[[129 128 107 128 127 107 133]
 [129 129 111 128 127 136 133]
 [129 127 111 128 127 118 133]
 [129 127 136 128 128 133 121]
 [127 128 133 128 128 148 126]
 [129 127 127 128 128 128 135]
 [130 128 118 129 128 127 113]
 [126 128 131 128 128 112 117]]
->
[[107 133 129 128 107 128 127]
 [136 133 129 129 111 128 127]
 [118 133 129 127 111 128 127]
 [133 121 129 127 136 128 128]
 [148 126 127 128 133 128 128]
 [128 135 129 127 127 128 128]
 [127 113 130 128 118 129 128]
 [112 117 126 128 131 128 128]]

[[110 143 153 135 117 140 122 118 142 149]
 [138 135 127 149 133 140 146 133 134 124]
 [151 115 136 107 154 107 129 151 117 130]
 [152 122 127 129 148 121 142 146 123 121]
 [140 142 115 150 136 148 145 136 141 125]]
->
[[142 149 110 143 153 135 117 140 122 118]
 [134 124 138 135 127 149 133 140 146 133]
 [117 130 151 115 136 107 154 107 129 151]
 [123 121 152 122 127 129 148 121 142 146]
 [141 125 140 142 115 150 136 148 145 136]]

[[148 125 121 128 141 150]
 [151 126 124 126 140 149]]
->
[[141 150 148 125 121 128]
 [140 149 151 126 124 126]]

[[126 130 141 141  99 138 126]
 [114 132 124 112 143 153 141]]
->
[[138 126 126 130 141 141  99]
 [153 141 114 132 124 112 143]]

[[110 124 135 103 115 121 126 124 140 133]
 [115 121 129 111 119 130 126 126 139 127]
 [117 119 129 118 128 127 125 127 137 141]
 [126 121 132 115 127 128 120 129 135 143]
 [116 116 129 128 126 127 132 126 139 137]
 [127 116 125 124 130 130 128 127 137 140]
 [126 119 128 125 134 130 124 128 130 134]
 [122 112 123 131 141 125 129 126 131 125]]
->
[[140 133 110 124 135 103 115 121 126 124]
 [139 127 115 121 129 111 119 130 126 126]
 [137 141 117 119 129 118 128 127 125 127]
 [135 143 126 121 132 115 127 128 120 129]
 [139 137 116 116 129 128 126 127 132 126]
 [137 140 127 116 125 124 130 130 128 127]
 [130 134 126 119 128 125 134 130 124 128]
 [131 125 122 112 123 131 141 125 129 126]]

[[109 137 129 140 131 118 122]
 [107 134 125 140 133 116 138]
 [129 119 130 122 109 140 137]
 [126 119 125 125 119 132 152]
 [117 135 124 136 141 116 131]]
->
[[118 122 109 137 129 140 131]
 [116 138 107 134 125 140 133]
 [140 137 129 119 130 122 109]
 [132 152 126 119 125 125 119]
 [116 131 117 135 124 136 141]]

[[135 153 132 140 130 133]
 [120 105 135 141 119 131]
 [111 116 115 132 119 141]
 [140 146 123 120 138 112]
 [127 124 140 153 120 135]
 [125 143 113 148 125 124]
 [137 111 148 122 132 118]
 [122 106 137 117 123 138]
 [122 115 112 137 127 108]]
->
[[130 133 135 153 132 140]
 [119 131 120 105 135 141]
 [119 141 111 116 115 132]
 [138 112 140 146 123 120]
 [120 135 127 124 140 153]
 [125 124 125 143 113 148]
 [132 118 137 111 148 122]
 [123 138 122 106 137 117]
 [127 108 122 115 112 137]]
---
[[126 127 117 158]
 [127 129 119 145]
 [129 126 147 100]
 [130 135 134 109]]
->
[[127 129 119]
 [129 126 147]]

[[132 151 136 133]
 [135 147 134 132]
 [135 136 145 135]
 [135 149 137 131]]
->
[[135 147 134]
 [135 136 145]]

[[124 107 123]
 [132 123 136]
 [137 119 154]
 [121 112 127]
 [129 133 137]]
->
[[132 123 136]
 [137 119 154]]

[[144 152 143 124]
 [119 131 141 142]
 [107 118 137 151]
 [137 146 143 129]
 [125 138 143 137]]
->
[[119 131 141]
 [107 118 137]]

[[126 143 146 129 114]
 [111 120 131 133 112]
 [134 122 102 127 135]
 [134 125 100 124 129]
 [128 131 115 125 113]]
->
[[111 120 131]
 [134 122 102]]

[[111 105 125 124 138]
 [133 136 127 138 114]
 [122 123 128 117 123]
 [127 137 122 123 114]
 [134 130 130 136 123]]
->
[[133 136 127]
 [122 123 128]]

[[133 115 128 129 137]
 [130 138 124 128 131]
 [132 111 129 131 129]
 [120 153 134 124 120]]
->
[[130 138 124]
 [132 111 129]]

[[108 110 110 152]
 [133 120 130 112]
 [143 141 132 136]
 [136 133 123 133]
 [136 141 130 119]]
->
[[133 120 130]
 [143 141 132]]
---
[[155 125]
 [158 128]
 [103 126]
 [129 153]
 [127 105]]
->
[[155 125]
 [158 128]
 [103 126]]

[[110 115 115]
 [134 117 141]
 [127 152 139]
 [135 140 130]
 [116 124 123]]
->
[[110 115]
 [134 117]
 [127 152]]

[[148 148 154 108 115]
 [130 121 122 143 125]
 [124 142 124 127 150]]
->
[[148 148]
 [130 121]
 [124 142]]

[[126 128 120]
 [146 128 104]
 [128 128 132]
 [114 141 132]]
->
[[126 128]
 [146 128]
 [128 128]]

[[155 111 128 125]
 [155 116 130 125]
 [139 134 142 127]
 [113 133 130 126]]
->
[[155 111]
 [155 116]
 [139 134]]

[[112 100 102]
 [147 137 105]
 [ 99 134 140]
 [157 136 109]]
->
[[112 100]
 [147 137]
 [ 99 134]]

[[121 140 106 121]
 [150 126 123 124]
 [122 102 143 149]
 [137 151 117 103]
 [142 132 119 129]]
->
[[121 140]
 [150 126]
 [122 102]]

[[155 134]
 [111 146]
 [118 143]
 [111 141]
 [142 124]]
->
[[155 134]
 [111 146]
 [118 143]]
